One turn moves every row onto another: examples first, then more rows asked
zevo: [ 31 -22  -4   0  -5 -13  12  10  -6 -19   6   6 -13  -5  16 -15  19  -7
   7 -44  13   6   1]
ziged: [ -5   3  -6  15  21 -33  11   5  19 -12   5 -11  -9  18  21  11   7  -8
 -19 -28   2   7  -2]
vek: [ -6   2   1  22  12  -7  16   9   5 -14 -33  -3   7  14  18   6   7  13
 -22   1  18   2 -22]
sumu: [ 23 -27  17   4  -7 -14  14   3 -19  -2 -15  14 -12  15  20  10  -3 -11
 -30  -8   2 -11  21]
Nugi: [ 35 -27 -14  13  -5   5   2  23  17   9  13  16  17  21  15  -8  -9 -18
 -26  -5  -5 -39   3]
Moz: [  6 -13 -16   6  -2 -37   3  30 -13  -6 -21  40  15  14  12  21   3   0
  -4 -19  -4  -1   0]
ler: [  3 -10 -17  10   2  35   3   1  24  -5 -22 -25  16  16  29   0 -11 -16
  -4   1  -6  -2   2]
zut: [ 13 -13 -16  23   0 -52   2  12  21  -5   1 -10  12  12   0 -15   8   2
 -11 -23   9   3   0]
taf: [ -2  -5 -23  -3 -17 -23  -1  33 -13 -15  -9  18  17  32  19  18  -1   5
 -18 -37  -1  -6   4]
mub: [  1  -5 -12 -17  16  15   2   9 -16  13  12  17  37  28  -7   5   7 -15
 -18  -9  16 -30   1]
geniv: [ 22 -27 -29  16  -6  21   7  16  13   5 -12  -5   6 -27 -10 -16   7   1
  -9   4   0   9   3]
gam: [ -4  -7 -11   3  -4  39   1  -1 -25  -8   8 -14  17 -17  11 -29  -4  -2
 -16 -15  15 -10  -1]
Duduk: [  1  -9   5   5  -9   2  -9   7 -10 -39   1  25  22   6 -29   2 -15   1
 -17   4  -9 -22  12]
Gafik: [  3 -32   0  21   3   3  -4  -2  -5   2   0  -5  18  -1   2 -12 -31   2
  10  24 -12  20  13]
riru: [ -5 -20   4  24  -6 -10 -18  -6  18   2  -4  16  11  41  31 -17   3  -6
   5 -28 -13  14  -5]
gil: [ -6   3   2 -16  11  12 -29   0 -16  -5  -4  17   5  10 -20 -28  -3   0
 -12  -3 -10   2  19]
Nevo: [ 17 -20  -1  -8 -17   3 -13  -3  14 -18   2  14  11  -2  13  18  22 -18
 -37   5 -18  -9  11]
dav: [ 15 -14 -18 -15   1  21  21   1 -27   1   6 -36  14  15  17 -13   2   0
 -12  -1   6  11  -4]
bune: [ 15  -1 -11 -26  26  13 -11  10 -12 -13   3   9  20  25 -13 -31 -15 -20
   7 -11   2 -13   6]
Melor: [ -4 -25 -28  15  -1  -9   1  31  22 -13   9  -6  24   1  -2   8 -11   5
  -4 -19  34  14   0]
Getak: [  4 -24 -21  17 -10  -8  10  22   6 -28  11  21  28  19  21   5  16 -17
 -39 -31 -12   9  -6]
lis: [ 11 -22  10  26  -6 -24   8  18   2  -3 -19  20  27   0  32   3   7 -20
 -23 -28   8 -19  19]
ritu: [ 16 -48 -23  -2 -18 -15  -1   8   2  -4  16  14  27  45   6   0  -2 -17
 -23 -13  -7  13   2]
desu: [ 12  -4  -3 -11 -15   5 -10  -8 -13 -26  11  -9  32  16   3 -28  24  -1
   8 -19 -26  11   0]
devem: [-13   3 -16 -10  -1   1 -10 -10 -31  -1  -2 -11  15 -12   4   2 -11   6
  14  -4  13 -15 -11]
lari: [ -9 -21 -10  17  13  22  -8 -13  -4 -14  -1  10  38  -7   8 -24 -17 -20
  13  11  -5   1 -14]
nomez: [-13  -3 -30   8   3   5  -8  -1 -24  -8  11   3  15   6  -4  -9 -28   9
  12  -1  -5  -9 -29]
bagur: [ 13  -8  10  18  22  11   2  10 -15  16  19  16   5   4  14 -20 -11  -9
  21 -22 -14 -10  18]

gam goes to lis
zut goes to bune
taf goes to devem
Now find these:
ler goes to Nevo
sumu goes to Gafik
vek goes to Duduk
bagur goes to riru

One turn moves every row onto another: examples first, then more rows asked
tedud: [  9  29  -6  -7 -15  22  22  -5 -17  12  21   0]
bobos: [ 25   1  -2  -4 -11 -13  15  26   0 -18  -2  21]
kolit: [ -1   2   5   4   5 -29  11   8   8 -40   6  16]
Lepu: [ 19   3  10  -9  13 -12   8  -7  13  20  31  18]
Zokib: [ 14   3   5  24  -3 -30   6 -10 -11  11  -5   2]
fav: [-28  24  12   2   2 -21  16 -29  11 -12  18   1]
napu: [ -6  -1   0   1   3 -31   4   5  14 -40   4  17]
tima: [-27  22  16   4   4 -19  10 -29   4  -4  24  -6]
runi: [ -7  -2   7  -1   8 -22  12  10  10 -42   8  11]
nikis: [ 21  -1  18  25  -2 -20   5 -13  -8  10  -2   3]
pebi: [ 18  28  16 -14 -17 -19  22   3  10  -7  40  15]
pav: [ -5   0  -6  -1   3 -23   7   7  10 -46   8  19]
ratut: [ 15  33  21 -12 -16  -9  21  -8   5  -8  39  24]
Gan: [ 20   8  16 -15  14 -12  21  -3  12  24  24  19]
kimup: [  1  12 -22 -19   1  27  12   8  -8 -19  20  13]
nago: [ 17   4  13 -10  11 -13  14  -7  14  25  38  13]
Zuk: [ 12  -6 -17  10  17   6  -3 -12 -19   8   1   4]
Maz: [ 27   2   5 -10  -9 -14  -2  23  -1 -18  -3  28]
vava: [-27  20  18   3   4 -14  18 -26   8  -9  19  -5]
tus: [-27  23  15  -2   1 -15  10 -31   8  -2  21  -1]
zikur: [  3  28  -6 -15 -21  18  17  -5 -15  15  16   3]
vere: [-14  28   8   9 -18  -5  -3 -19 -23 -23   2  -6]
pobin: [ -4  12 -13 -21   4  28  14  10  -8 -20  17   9]
Nufaz: [  1  31 -12  -2 -19  14  26 -13 -20  12  14  11]
kati: [ 11  27  28 -17 -16 -16  20  -2  14  -6  31  16]
Tolo: [-19  24   9   7 -21  -6   8 -15 -15 -23  -6  -3]
guk: [ -6  13 -23 -24  -5  19  12   7  -5 -21  21  14]
Dozo: [ 23   2   7  30  -2 -26  12  -8 -13   6   4  13]
kav: [  8  -3  -8  10  18   8  -1  -7 -25   9  -9   9]
sekik: [ 13   2  16  -9  19 -10  23  -8  15  21  28  11]
pab: [ 13  -7  -6   7  21   7   4  -7 -17  15  -2   0]
meku: [ -6  24 -14 -21   1  20  17  11 -11 -25  20  19]
dugi: [ 14  -8  -8   9  18   8   0 -11 -15  18  -3   7]
nir: [ 11  -5 -16  13  14   4  -3  -3 -18  15   1   4]
Vinem: [-14  26  11  13 -14  -7   0 -21 -22 -23  -5  12]
zuvo: [ -6  16 -22 -23  -5  18   5  12 -10 -18  20  13]
merir: [ 23   8  -1  -9 -13 -13   9  20  -2 -13  -5  37]
kato: [-24  27  15   6   7 -14  22 -30   3  -4  19  -2]
bomu: [ 10   6  18 -12  13 -15  17 -14  21  23  29  19]
fiz: [ -9   1   6  -2   1 -29   0  11  11 -38   9  17]

tima goes to fiz
zikur goes to Zokib
Vinem goes to merir
Now find these:
meku goes to kav
kati goes to Tolo

One turn moves every row onto another: examples first, then more rows asked
Ferez: [ -9 -25   8  18 -12   0  -2  16  11  -2  10  -4 -21  -9 -12  23  16  14
 -15 -30 -51  -7 -24  31 -30  15 -18  10 -13 -25 -11   7  -7  23   2   7
  -1  -1  -2 -23 -12]
fosin: [ -6 -27  -3  11   3   4  16  -1   6  14   4  -3 -22 -13 -12  13  12  12
   9 -18 -50   6 -22  31 -29  26 -27   9 -17 -24 -13  19  11  17   8  -9
  25  13   1 -28 -13]
gudas: [  0 -20  -6  10  -3   3  20   7 -10  -4 -21 -33  27  22  16   9  -3 -16
 -51 -17  38  12  28  15  12   6 -16 -26  11 -24 -19  14  10  14  12   9
  19 -10  22 -10  -1]
Fuz: [ 13 -17  -9  21   3  14  12  10   3 -12  -9 -20  29  21  30  20  -7 -19
 -39  -1  34  15  35  23  10   6  -2  -5   4  10  -4   4  -4  27  21  10
  17 -20  10   6 -12]
pebuz: [ 12 -14   6  16   3   9   9   8   9  -7  -4 -31  31  24  29  17   1 -16
 -35 -10  31  13  33  26   5   8  -7  -3   5   5 -10  -3 -11  25  19  10
  24 -28  16  12 -19]
fupo: [ -3 -13  -3  15   0   4  21   2  -7  -6 -26 -33  19  26  12   9  -4 -20
 -47  -6  37   7  31  21  13   5 -22 -27   8 -19 -17   7   8  12  19   3
  28  -5  12 -17   9]
bok: [-23 -27 -27   9  -5   8  16  19  24 -15   4  -3 -25 -23   2  18  14   9
   2 -17 -39   9  16   8 -14  12 -11  11 -12 -25 -19  28   7  18  -2   4
 -10  15 -19 -27 -18]
mun: [ 13 -17 -12  17   9  10  13   5   1 -12 -11 -16  25  30  25  25  -5 -18
 -30  11  33  12  28  22  14   7  -9 -15  -2  15  -3   3   4  26  25  11
  16 -20   8  -5  -6]
gapim: [ 20 -18  -1  13   7  19  12   5 -15  -5  -1 -36  19  37  28  13  -5  -4
 -15  14   6   1  19  12  26  -2 -34 -16   9   6 -15  -2   3  33  20   8
  40 -18  18 -14   7]
pufi: [  1 -16   3  12  11  19  -1   0   0 -15   5 -31  27  33  37  27  18   5
 -36  -6  26   8  26  14  11  16 -20 -11  10  16 -26   0  -9  12  -1  12
  21 -20  25  -5  -2]
redu: [  1 -12   5  15  14  17   1  -1   0 -15   4 -27  23  38  37  28  16   3
 -34   2  25   4  23  17  14  15 -25 -14   7  20 -26  -4  -7  12   3  10
  24 -16  22 -11   4]
nasor: [ -1 -12  -2  19  15  21   1  -1  -1 -20  -1 -26  22  35  36  28  13  -1
 -34   7  29   6  28  15  16  14 -23 -10   5  20 -23   0  -4  13   5  10
  25 -10  16 -16   9]
gub: [-15 -21  -1  17   1   3  -4  15  18 -16 -17 -15 -34 -10 -17  25  12   6
  -4  -8 -35  -4 -10  32 -28  20 -16  15 -21 -31  -9  19  11  19   6   7
   8  12 -20 -38  -1]
Lape: [  1 -11   6  18  -1   0  23  -4  -9   1 -18 -29  18  35  11  10  -3 -20
 -44  -7  28   1  23  25  10   2 -29 -29   8 -12 -18  -3   0  13  22   1
  30  -8  14 -18  12]
sunit: [-10 -19  11  22  -5  -1  -2  11  14  -7  -2 -10 -31  -5 -17  23  14   7
  -6 -14 -48 -12 -19  37 -31  16 -24  13 -19 -24 -11   5  -5  21   8   4
  11   6 -15 -35   0]
tav: [ 13 -13   0  11  12   2  12   1   7  -5 -10 -24  21  39  24  24   2 -17
 -21  11  30  11  22  25  10  10 -17 -22  -3  15  -3  -3   5  23  23   9
  22 -33  12  -2  -9]
falal: [ -2 -16  -5  18  14  24  -1   2   0 -24  -4 -29  23  29  37  27  12   0
 -37   3  33  11  34  14  14  14 -16  -6   7  14 -25   7  -4  14   3  13
  22  -8  17 -12   5]
Ruz: [-12 -36 -19  18  -3   1  17  24  13 -10  -1 -10 -20 -13   2  16   8   4
  10 -23 -35   9   8  13 -30  29 -16  22 -16 -29 -11  47  14  15  14   3
  -9   4 -19 -10  -8]
biliz: [ 18 -21 -10  16   8  26  10  11 -15 -16 -11 -39  18  26  29  11 -11  -6
 -20  14  14   8  31   8  28  -2 -25  -7   9   0 -13   7   8  33  20   8
  39  -7  11 -16   7]
pazet: [-11 -32  -4  12 -10   3  -4  25   9  -7   4  -7 -19 -17 -11  23  17  17
 -18 -33 -42   2 -20  22 -28  19  -7  10 -14 -33 -10  23   5  24  -5  14
 -11   1  -2 -21 -20]
Zakat: [ -6 -30  -1  10  -1   4  15   3   6  16   7  -7 -17 -19  -8  10  13  14
   4 -30 -50  10 -19  27 -31  26 -22  13 -12 -30 -15  23   9  18   4  -7
  21   9   5 -19 -22]
bogen: [ 17 -25  -8  13   5  29   6  16 -13 -15  -8 -47  25  18  33   9  -7  -4
 -25   0  18  14  36   6  24   0 -16  -1  14  -9 -17  14   6  33  13  13
  35 -12  18  -4  -6]
paput: [ 19 -25   0   6   2  22   7  15 -11  -5   3 -48  27  23  33   9   0   3
 -23 -11  11  12  26   4  21   0 -21  -8  17  -7 -20   6   2  33   9  12
  34 -26  29   3 -14]
filod: [ 22 -21   6   7   4  17   9   8 -12   0   7 -43  24  34  30  11   1   2
 -17  -2   4   3  17  10  22   0 -32 -16  13   2 -19  -1   0  32  14   9
  37 -30  28  -4  -5]
Kivi: [-15 -31 -11  12  -2   5  -5  24  14 -16 -13 -15 -27 -17 -14  25  14  11
 -11 -19 -31   4 -10  23 -27  22  -6  12 -19 -38 -10  29  17  23  -3  14
  -5   8 -13 -28 -11]
vela: [-19 -19   0   9  -9  -2  16  11  30   2  23  -5 -22 -12   1  15  23  14
   5 -28 -56  -3   2  18 -20  10 -25   9  -9 -18 -25   6 -13  15  -3  -4
   0  -4  -6 -19 -22]
davil: [-22 -14  -2   9   0  -5  17   5  30  -2  11  -6 -31  -6  -4  19  22  10
  15  -9 -51  -5   3  20 -17  12 -33   4 -14 -14 -23   5  -3  11   3  -5
   7   4 -16 -32 -10]
muma: [ -7 -38 -11  18 -10  -2  18  23  12  -1  14  -6 -13 -10   6  14  13   9
   7 -36 -45   6  -1  14 -34  26 -18  20 -11 -27 -13  39   2  17  13   3
 -11  -6  -8  -1 -15]
daka: [ -8 -33 -15  16   1  13  15   7   4   4  -5  -4 -19 -26 -10  12   4   9
   1 -20 -40  13 -10  26 -26  26 -14  20 -15 -32 -12  33  17  19   7  -5
  20  23  -5 -26 -16]
zulev: [  2 -19   1  11  -8   1  20   5 -13   4  -9 -28  29  26  16   8   0 -11
 -53 -24  27   9  19  17  11   3 -19 -31  14 -20 -21   5   2  14  12   7
  17 -16  29  -5  -4]
nek: [  0 -17  -3  14  11  22  -1   3   0 -19   2 -31  27  27  38  26  15   3
 -39  -6  32  13  31  13  12  15 -14  -7   8  11 -26   6  -6  14  -1  13
  20 -14  23  -6  -2]
fug: [-21 -27 -15   9 -11   5  15  19  25  -6  19  -5 -18 -25   4  15  18  14
  -3 -33 -46   6   9  11 -17  11 -11  14  -6 -24 -24  20  -6  18  -7   2
  -9   4  -8 -16 -27]
koru: [ 12 -11  11   9  10   1  11   4  12  -1  -6 -33  25  36  27  20   5 -14
 -24  -2  29  10  25  27   5  10 -16 -15   2  10  -8  -6  -5  22  19   9
  26 -38  19   7 -17]
refan: [ -8 -28 -12  16   6   7  17   1   5   7  -4  -2 -24 -18 -12  12   7   8
   7 -12 -45   8 -13  29 -25  26 -23  12 -18 -26 -11  27  16  17  12  -8
  25  22  -8 -32  -8]
lesar: [ -6 -30   2  21 -10  -7  19  15  13   5  20  -4 -16  -2   3  14  14   7
  11 -31 -53  -4  -7  22 -35  25 -30  17 -12 -20 -13  25  -7  16  17  -2
  -3 -10  -8  -5  -9]
tado: [ -8 -25   2  23  -2  -9  19  10  17   1   8  -8 -26   3  -1  16  12   1
  20 -14 -49  -6  -3  25 -32  28 -37  18 -17 -17 -13  24  -1  13  25  -7
   7  -2 -20 -16   4]
Regi: [-11 -29 -12  21   1  -3  19  14  18 -10  -6 -10 -28  -4  -3  17   7  -1
  19  -9 -38   3   7  22 -30  29 -27  19 -19 -23 -10  37  11  13  24  -1
   2   7 -27 -20   5]
Rosu: [  3 -13   8  15  -6  -2  22  -1 -10   6  -7 -24  25  33  14   8   0 -14
 -50 -17  23   1  17  24  11   0 -28 -31  11 -13 -20  -4  -5  13  18   1
  25 -17  24 -10   4]
Daz: [-25 -18 -20  10   2   2  17  10  27 -13  -1  -4 -34 -12  -4  19  15   6
  12  -2 -42   1  12  14 -12  13 -24   6 -17 -17 -18  19   9  14   4  -1
   1  13 -24 -37  -8]
Gon: [ -7 -33 -10  11  -2  11  14   7   6  10   3  -7 -15 -27  -7  10   9  12
  -1 -31 -43  14 -11  25 -30  26 -13  18 -11 -35 -14  31  12  19   3  -5
  19  15   2 -19 -24]

Regi goes to tado
Ferez goes to pazet
filod goes to paput
Now find these:
refan goes to fosin
Rosu goes to zulev
fug goes to bok
mun goes to tav
pufi goes to nek

One turn moves every row onto another: examples first, then more rows asked
Guke: [ 12  -7  28   8  14 -18 -22   4 -17  -4   9  -9  34 -47 -17   8  -6]
zosar: [ -6  11   7  12  -7 -30 -10 -20   1   2  13  14 -16   7  -7  15   9]
teke: [ -9  17   5  25 -11 -18 -15   5 -16   9   7 -16   7 -32 -18  16  -1]
nim: [  4 -22 -10  18  -2 -40  -1   8  11 -17  15  16 -19 -11  -5  -4  -2]
Duto: [ 19  14   9   5  -2 -16 -21 -16 -18   1  -7   1  17 -34  -4  44  21]
dagi: [ 20 -13 -15  -8  27   9 -26  17  -1 -13  20  20  -2 -12  18  -3  19]
bom: [ 29 -15  10  11   0  -7  10 -13   2 -17   7  29 -11  -1  26   7  15]
tavu: [ 13   0 -21  -9   9 -30   7 -11 -22   5 -12 -14   2 -29 -13  21 -22]
Gubaz: [ 13   7  -1 -13  15 -21 -40   9   5   6  11  -4  34 -31  -1   2  27]
zadag: [ 18 -16  27   3  37   7 -19 -10  -6 -23  22  10  23 -37  13   8  10]
Zumup: [ 31 -22   5  -6  18 -14 -10 -16 -23  -2  13  12  31 -18  19 -22  -4]
Zat: [ 22   1  22  -5   5 -16   8   9 -13  -7  -2   6  35 -49  -6  22  -6]
gug: [ -7  19   0  12 -25 -30  -2   4 -11  -7  19  -4   8 -33 -15  12   1]
Lag: [  3   6  -3   8 -11 -23   3 -31   2  13  21  11 -15  -2  -7  24  -6]
sis: [  1   1 -11  -8  17 -30  15  -8 -16 -13   4   6  -5 -29 -19  22 -35]
ledeg: [ 21 -21 -28 -12  26   1 -29   1  -6 -10  26   4  10  -9  16 -11   5]
Zotat: [ 29  -5 -18  -1  25 -19  -7  -7   3  12  20  18  -7  17   1  -2 -12]
ruzo: [ 17  -9  24 -14  30   0 -30   1   8 -28   6  -1  20 -21  -4  16  30]
tum: [  1  -5 -22  16   7 -33   2   4   5 -21   1  -1 -23  -9  -9  -5   7]
Nin: [ 32  -7  16 -17  17  -2 -19 -10 -24  12  19   8  24 -10  10 -22   1]
poko: [ 22 -19  15  18  -7   6  -4 -12  -8  -9  20  16  -2   9  18   3   8]
laf: [ -1  20  -5   7  -4 -15   3 -21  -1  15   4  -8 -20 -10   3  20  -9]
kesul: [ 24  -7  -9  11  37   1 -13   3   7 -22  26  19   0 -13  24  -5   9]
dokon: [ 41  -1 -10   1   6 -17  -6  -5  -6  15  20  26 -10   7  19  12 -10]
kul: [ 12   0  26  -7   9 -28  -9  12 -15 -20   4  -8  42 -34 -12  12 -12]
Beb: [ 18   3 -18   2  27 -19  -1  -8  14   9  16  11 -19   2  16  -1 -19]
nage: [ 16 -20  23 -19  20   7 -26   2  -3 -20   0   3  26 -29  13  19  11]
giso: [-19  -3 -12   8 -12 -24  -2  -1 -15  -1  13  -6  15 -37 -17   3 -10]
Nube: [  9   1   4   6  15 -29 -40  -2 -16  -8  10  -2  31 -28  -9  -7  31]
zegi: [  4  19  -4  -5   7  -8 -12 -13  -1 -13  -2   1  25 -31  -3  49  12]

ledeg goes to ruzo
Nin goes to Gubaz
Now find these:
gug goes to Lag
teke goes to laf
Nube goes to Duto

